Each row is where one point has got to under a steady rotation. How many ticks took it there?
The counts run from 0 to 419.
[  2  12 -23   0  45 -33  -3  -3 -18  -2 -18  24  -8  20 -27 -27 -18  10
  -1 -25  14  22  -1   8  44 -23 -11 -54 -10 -39  37  19   3  -4 -17   3
 -17 -26   5  19  26  -6  -9   0  -8  -5  -5  16  16 -26  28  17  60 -13
   3  -7 -28 -22   1  11   4  -8  12  35   3  38  -1  -6   8  -7  23  15
 -18 -19  38 -18  13 -22 -10  -2] => 388
[  1 -15 -30 -10  52  -3  -7  22  12   6  -1  22   2  17 -15 -29 -33   9
  -3 -19  12 -22  20  -1  55 -31   5 -21 -39 -24  29  29  28  22  -4 -19
  13 -15 -10   1  -1  11  10  -4  40   2   9  -8  10 -29  36   7  49 -25
  32 -12 -20  29  18  -2 -12  -9  12  37   7  12  18  -2   4  12  20  11
  -2 -17 -10 -18  30  22  -5   5] => 79
[-11 -12  15  20  24 -15  11  19  -7  12   0  35 -23  19 -29 -43 -27 -15
  -5 -31   6  21  33   8  41 -23   0  -7 -14 -18  15  14  20 -24 -16 -16
 -11   4  -9  26  16  -1 -12  20   7   0  -4  -2  18 -44  33  27  58  -6
  46 -34 -44   4  13  11 -38  -6   0  -1  10  28  21  34 -14 -19   0   9
  12  -8   3 -13  14  22 -15  -4] => 11
[-11  -5   4  15  24 -21  25  13   5  -3 -10  29 -32  10 -45 -34 -22 -14
  -1 -36  10  24  14  -5  46 -27 -11 -38 -12 -29  17  16  11 -13 -21  -5
 -10   1 -10  14  30  -2 -30  13   3   7  10   4   7 -33  30  33  63  -3
  30 -27 -41   3  13 -18 -19 -24   0   7  21  39  19  25  -5  -1  28   6
   5  -6  15  -2  18  13   0  -2] => 146
[-13  13 -20   8  43 -25  -5   8   1   0 -13  20 -17  25 -23 -27 -10  11
  -7 -29  25  24   1  -4  48 -26 -15 -57 -18 -20  22  21  13   6 -27   1
   1 -32   8  28  29   6  -9   1   7  -7 -12  25  16   1  48  -2  51 -12
  31  -1 -48 -17 -10   8   0 -10   4  34  13  35   5  -1   3  -6  23  14
 -12 -21  31 -11  12 -12 -15  -4] => 418
[ -4  -7  -7  19  24 -26   6   7  32 -28   5  35 -40  15 -36 -47 -26  -4
  -7 -33   7  16  32   6  43 -23   0 -19 -20  -6  10  15  23   6  -5  -5
  19  -5   0  29  26   4  -6   6   8  -2  15  19  -6 -26  39  37  57 -20
  46 -20 -44   7   7 -12  -4 -28  13  14   4  27  26  17  -7   7  -4   4
 -12 -14   0  -7  22  24  -1   6] => 310
[ 24 -14 -26  -4  24 -20 -21   6 -12   5   8  46   9   1 -15 -45 -32   0
 -21 -17  15  19  41   3  34 -19   6 -11 -16 -26  41   2  18   2  21 -16
  -9 -23 -12  11   8  -6   5  -8   2 -24  21 -16  34 -45   8  27  60 -27
  12 -24  -7  16 -10   8 -19  20   1  26 -12  33   8   8  -1  18 -26  16
 -14  -6  10 -33  41  13   3   4] => 35
[  2   3  -8   1  26 -22 -19  23  -9  28  10  51   4   7 -23 -26 -35 -13
  -4 -35  16  18  26   1  31 -27 -22 -30 -20 -22  25  31   9  -2   7 -19
  -3 -27 -11  20 -10  -8  18  24 -15   3  15  10   7 -29  36  44  55 -39
  22 -23 -32   7   4  25 -32   9   4   3 -10  17  22  12  -1 -20   6  22
   5 -21   9 -23  21   8   5  -8] => 234
[ 17  -7 -45 -16  36  -5 -24   3 -21   7  -4  35  19   3 -12 -43  -5   2
  -3 -23  19  18  18 -16  40 -23  -4 -32 -23 -33  24  17  22  15   4   1
 -13 -34 -20  -6   8  14 -22  -8   3 -24  12  11  39 -29  33  -1  63 -23
   0 -17 -25  14 -12  20  -6  22 -15  30 -14  28  -5   4   3  10  -1  17
  -2  -8  17 -26  35 -12   7   7] => 259
[  7   4 -24  -3  23  -6  -3  10 -14  34   6  55  10  -4 -20 -39 -19  -8
  -5 -29  19  33  13   1  26 -24 -16 -42 -25 -21   4  20   6   5   3  -8
 -14 -31 -17  16   9  -9  -5  25  -8   2  19  13  24 -30  36  40  59 -40
  17 -23 -40   9   0  14 -16  -4  -9   3 -11  26  18  18  -6 -15   2  20
   2  -4  -5 -18  31  -5  24  -9] => 264
[  1 -21 -30 -17  22 -17 -12  -4   0   2  -2  33   0   2 -31 -37 -17  -5
   7 -25   8  20  12 -25  59 -35 -21 -34 -18 -34  31  16   9   7  -6   6
   8 -26  -8 -20   6  14 -17 -18  10 -17  16  18   9 -28  38  -5  67  -9
   2 -18 -28  13 -19  -1  -1  12 -20  31 -11  30  -5   1   3  24  18   5
   1  -5  30 -15  39 -11  16  18] => 124
[-13 -14  12   9  30 -34  16  14  17  -1   1  32 -34  28 -45 -32 -48  -6
   1 -30   2   8  27  11  44 -31  -9 -11 -14 -24  30  26  12 -17  -6  -9
   9   9   4  16  11 -12  12   8   8  12   5   8 -15 -43  28  46  56  -8
  33 -28 -29   8  12  -5 -23 -19  13   3   2  31  19  12  -5  -9  11   8
  -7 -17   7 -12  14  18  -5   0] => 341
[  2   0  -3  18  20 -26   5  17  19  -9  10  45 -33   5 -36 -36 -31  -7
 -25 -26  17  29  33   4  34 -22  -5 -32 -11 -17  38   3  10  -7  -2 -24
   6 -11  -6  38  24  -7  -2   7  -7  -4  15 -12   7 -27  15  46  52 -24
  38 -16 -21   4   3 -18 -25 -18  20  14  17  25  33  20   4  11  10   2
  -5 -12   5 -12  29  33  -7  -6] => 174
[ -6 -12  -9   7  33 -24   4  11  13 -15  -2  26 -27  21 -37 -34 -15 -16
  18 -39   3  17  16 -13  46 -25 -20 -33 -20 -27  13  39  25  -5 -11   1
  12 -10  -7   1   7   9 -13  12  -5   6  15  27 -20 -17  43  31  62 -12
  30 -33 -49   2  13  -1  -4 -19   0   9   5  27  19  11  -2   1  26   9
   3 -16  23  -4  16   3   8  11] => 115
[ 18  -5 -39 -10  28  -8 -17   4  -8   8   9  48  14  -9 -13 -40 -17  -8
  -4 -26  22  34  18 -13  34 -22 -16 -44 -23 -25  19  21  15  17  10  -3
  -4 -36 -19  -1  -2   7 -12   5  -9 -13  28  13  24 -25  29  24  59 -36
   4 -18 -35  15 -18  13  -7  16 -13  21 -15  26   6   9   3  13   0  21
  -5  -6  18 -19  39  -8  18   7] => 261
[-11   1  -5 -13  38 -22  -9   8 -24  39  -6  22   9  26 -23 -27 -32  11
  -4 -20  12   6   7   5  50 -38 -18 -30 -16 -26  38  25   4  -1 -13 -12
 -15 -26   6  10   7   4  19  -1  21  -4 -16  17  24 -32  49  -6  52 -12
  18  -4 -31  -4 -16  28 -15  15   2  27 -15  26  -8  -3   1 -22   9  23
  -7 -19  26 -27  15 -13 -20  -6] => 225
[ 11   6 -27 -10  35 -14  -9  12   6  21  10  52   7  -2 -22 -34 -38   5
  -9 -21  17  11  21  15  33 -25  -9 -31 -29 -21  28  17   7  20  15 -24
   4 -28 -12  22   6 -11  24  10   2   2  27   4   4 -40  28  45  56 -48
  22 -14 -23  15  11   5  -8 -11  16  12 -15  20  28   2   5  -6  -7  15
 -10 -18 -14 -18  32  14  14  -7] => 68
[ -5  -1 -14 -12  25 -22 -17  15  -8  42  -5  29  10  16 -24 -30 -43  15
 -30  -8  13   9  21   8  54 -39  -3 -17 -14 -19  52  -8  -1   2  -6 -20
  -4 -29   1  18  23  -5  17 -11  30 -23 -12 -11  35 -41  35  -6  47 -16
  20  -4  -6   3 -21  18 -15   8  12  31 -12  27   8 -11   5  -4   0   6
  -1 -21   4 -34  29  11  -4 -12] => 197
[  4 -10 -27  -9  50 -15  -7  23  12  -2  -4  14  -3  23 -21 -31 -46  17
  -9 -18  19 -18  21   7  50 -34   8 -25 -34 -21  24  42  35  11   0 -12
  17 -12  -3   8   0 -10  14  -2  46   3  -3  -3  20 -15  30  17  46 -25
  31 -10 -16  29   3  -4  -4  -7   3  42  11  31  12  -7  -7   5  13  20
 -14 -21   7 -28  26  20  -6  -2] => 77
[  5 -10 -31 -14  27 -20 -35  13 -16  26   5  35  23  16 -10 -34 -30   0
  -6 -16  10  11  26 -13  46 -28 -11 -10 -22 -29  47  11  14   2   4 -11
  -2 -30 -10  -3  -2   8   8  -7  -3 -26  -4   5  30 -28  31  -3  57 -27
   7 -15 -15   8 -15  36 -16  30   0  29 -21  19   4 -10   4   2  -2  16
   6 -24  18 -33  33  -1   6   6] => 229
[  2 -13 -33 -14  53  -6 -10  22   5  11  -1  24   6  13 -13 -33 -29   9
   3 -15   9 -25  25   0  51 -25   5 -15 -45 -26  31  25  28  25  -2 -19
  13 -17 -14   0   2  19   1  -1  35  -3  10  -6   5 -33  43   6  48 -26
  33 -19 -26  24  27   2 -14 -11  15  35   8  11  24   0   7  15  16   7
   8 -23  -9 -17  31  20  -2   9] => 80
[  9  -9 -41 -12  34  -7 -11  -7  -1  -7  -5  21   5   5 -12 -46  -9  13
  -7 -18  12  13  13  -6  51 -23   4 -25 -25 -20  15  -1  21  30  -6   4
   2 -29  -6  -1  30  18 -28 -20  26 -25   6  13  37 -26  40 -18  61 -13
  19 -18 -37   9 -10  -3   7   1  -6  44  -8  35  -4   5   0  21  -9   3
 -14  -4  11 -13  37  -7   8  14] => 288
[ -4   0 -11   7  38 -28 -20  25 -11  21 -11  28   4  40 -16 -32 -31   0
  -6 -30   9   3  31  -1  32 -20  10  -6 -22 -30  24  24  29 -25 -15  -7
  -7  -7  -3  18   4 -16   1  22  -9   3 -19   7  36 -20  29  23  63 -16
  26 -27 -36   4  12  29 -21   2  -1  10   4  34  18   6  -8 -28  -3  25
   7 -32  10 -35   8   6   9  -5] => 238
[  2 -14 -17 -25  25 -21 -10   4 -21  41 -11  36  16  11 -33 -31 -45   5
  -8  -5   8   2  20   1  55 -35  -9 -18 -15 -41  52  11  -8  -8  -3 -17
 -11 -17  -2 -13   6 -13  10  -7  18  -7   0 -17  22 -56  19  10  59 -13
  -2 -20   0  16  -8   8 -15  11   3  27 -12  35  -1  -5   3   1   9   9
   5 -14   9 -29  30   3  10  -1] => 363
[ 13   5 -44 -20  30 -16 -27  11 -19  32 -10  37  26   1 -19 -32 -22   9
 -16  -9  17  10  13 -11  46 -23  -1 -39 -20 -42  50  -3   3  10  -5 -14
  -7 -37 -14   2  16   3 -13  -7  -1 -16   4 -11  35 -36  20   1  60 -27
   1 -10  -4   8  -3  17  -7   4   5  38   0  23  12 -12  14   6  14   6
   8 -14   5 -25  35   0  21   0] => 394
[ 20 -12 -43 -12  31  -5 -26  -1 -14   6   4  41  18  -2 -12 -42 -12  -6
  -4 -26  15  28  17 -15  40 -22 -11 -35 -22 -31  23  15  13  16   7   0
  -6 -33 -15   1   5  15 -17  -3  -7 -20  19  11  31 -23  27  10  65 -32
   2 -20 -29  11 -16  19  -7  24 -10  26 -12  30  -4   9   0  13  -3  19
  -4  -6  17 -24  36 -11   9  10] => 260
[  7  -2 -21  17  40  -8   5   7  10 -30   2  32 -23  10 -23 -43  -3 -10
   2 -39  13  19  21  -1  39 -15  -2 -35 -29 -21  -1  19  31  13 -10   2
   2 -15 -10  27  24  13 -24  14  -4  -2  16  19   9 -18  37  33  58 -24
  39 -26 -56   7  18  -4  -6 -15   3  14  14  33  17  22   0   8   3  15
 -14  -7   8  -4  20   3  -1   6] => 280
[ -1  -4 -12  -6  35 -45  -2 -16 -17  10 -15  25 -14  24 -34 -36 -25   2
   5 -26  -7  17  19  10  45 -23 -13 -19  -3 -37  45   8  -8 -12 -14   3
 -13 -11   8  10  22  -1   1  -3 -19  -4  -4  23  -2 -49  29  21  74   0
   7 -23 -32 -18   1  15  -5   0  11  18 -24  40   1  -4  11 -12  -1  10
 -14 -16  30 -20  14 -23   1  11] => 357
[ 12 -12 -27   0  31  -5  -9  22   5  -1  -6  31   4  17 -24 -34 -32   3
 -18 -22  28  14  20 -10  40 -31  10 -32 -26 -20   7  32  39   5  -3  -7
  -2 -12 -11   5   6 -16  -7   6  33  -1   5  -4  47 -10  22  15  52 -26
  24 -17 -20  31 -13  -6 -13   6 -28  29  18  47   5   8 -15   7  11  27
  -8  -4  15 -29  30  16  13 -11] => 272
[  6   2 -15   5  23 -32 -25  21  18   7  21  47 -11  13 -18 -33 -39  -4
 -22 -23  14  18  36  -5  35 -23  -9 -19 -14 -18  57   3   8   0  14 -20
  11 -28  -6  31   4  -4  24  -5 -12 -21  18  -8   6 -23  19  32  54 -37
  29  -7  -9   4  -9  11 -23   9  21  18  -8  15  27  -1   9   7  -7   7
  -3 -23  13 -30  36  26   1  -1] => 202
[  0   3 -25 -15  47  -9   0  -2 -24  30 -20  19  11  12 -20 -40 -28  26
 -10 -12  13   3   1  30  48 -30   2 -28 -19 -24  24   9   4  19 -11 -12
 -19 -25  10  18  31  -4  10  -2  33  -5 -13  10  32 -44  42   3  57 -17
  15  -8 -32  -4   0  14  -2  -7   8  33 -12  36  -3  -6   3 -15  -4  17
 -18 -12   5 -27  21 -16  -8 -11] => 60
[ -8 -15 -22 -15  30 -20  -8  -3 -10  10 -21  10   0  25 -27 -39 -15   3
   9 -25   1   6  14 -12  65 -31  -5 -18 -19 -34  18  14  20  -2 -24  11
   0 -16   1 -18  22  10 -31 -14  17 -11  -9  17  23 -28  47 -23  68   5
  14 -26 -39   6  -6  10   3  -4 -15  31  -1  39  -6  -2   0   7  16   6
   9 -17  23 -15  18  -9  10  16] => 121
[-10 -18   9  13  19 -18   4  24   3   6  15  48 -22   7 -30 -39 -31 -22
 -10 -34  11  26  37  -5  33 -25 -11 -15 -12 -19  23  19  15 -15  -2 -23
  -1  -5 -11  17   8   3   1  21   1  -4  15  -2   8 -37  28  41  53 -20
  42 -30 -39  16   5   5 -40   3   1  -3   7  25  23  32  -8  -3   3  12
   2  -6  11 -15  26  27 -11  -2] => 9
[ -8 -16 -16 -11  29 -23  -9  22  18  15 -11  25   0  27 -35 -30 -46   1
   0 -22  13  -6  18 -13  52 -45  -1 -21 -28 -23  20  42  28  -5  -9  -1
  18  -8  -6 -12  -2 -15   5  -4  41   9  -3   2  20 -11  36  14  55 -16
  22 -17 -19  31  -9  -1  -8  -2 -20  26   7  39  13  -1 -14   2  24  15
   9 -20  10 -26  26  14  22  -4] => 107
[  8 -18 -22  -4  13 -13  -8  19   6  10  -4  39  -5   6 -31 -43 -28  -9
 -14 -18   6  12  30 -27  48 -26   8  -8 -20 -38  31   1  18 -11  -5  -5
   5  -7 -19 -12  14  -2 -31  -6  10 -13   8 -18  30 -40  12  14  66  -7
  19 -34 -11  30   2  -9 -22  -5 -10  15  14  32  27  16  -6  21  17  -6
  22 -10  -4 -16  35  26  31  10] => 140
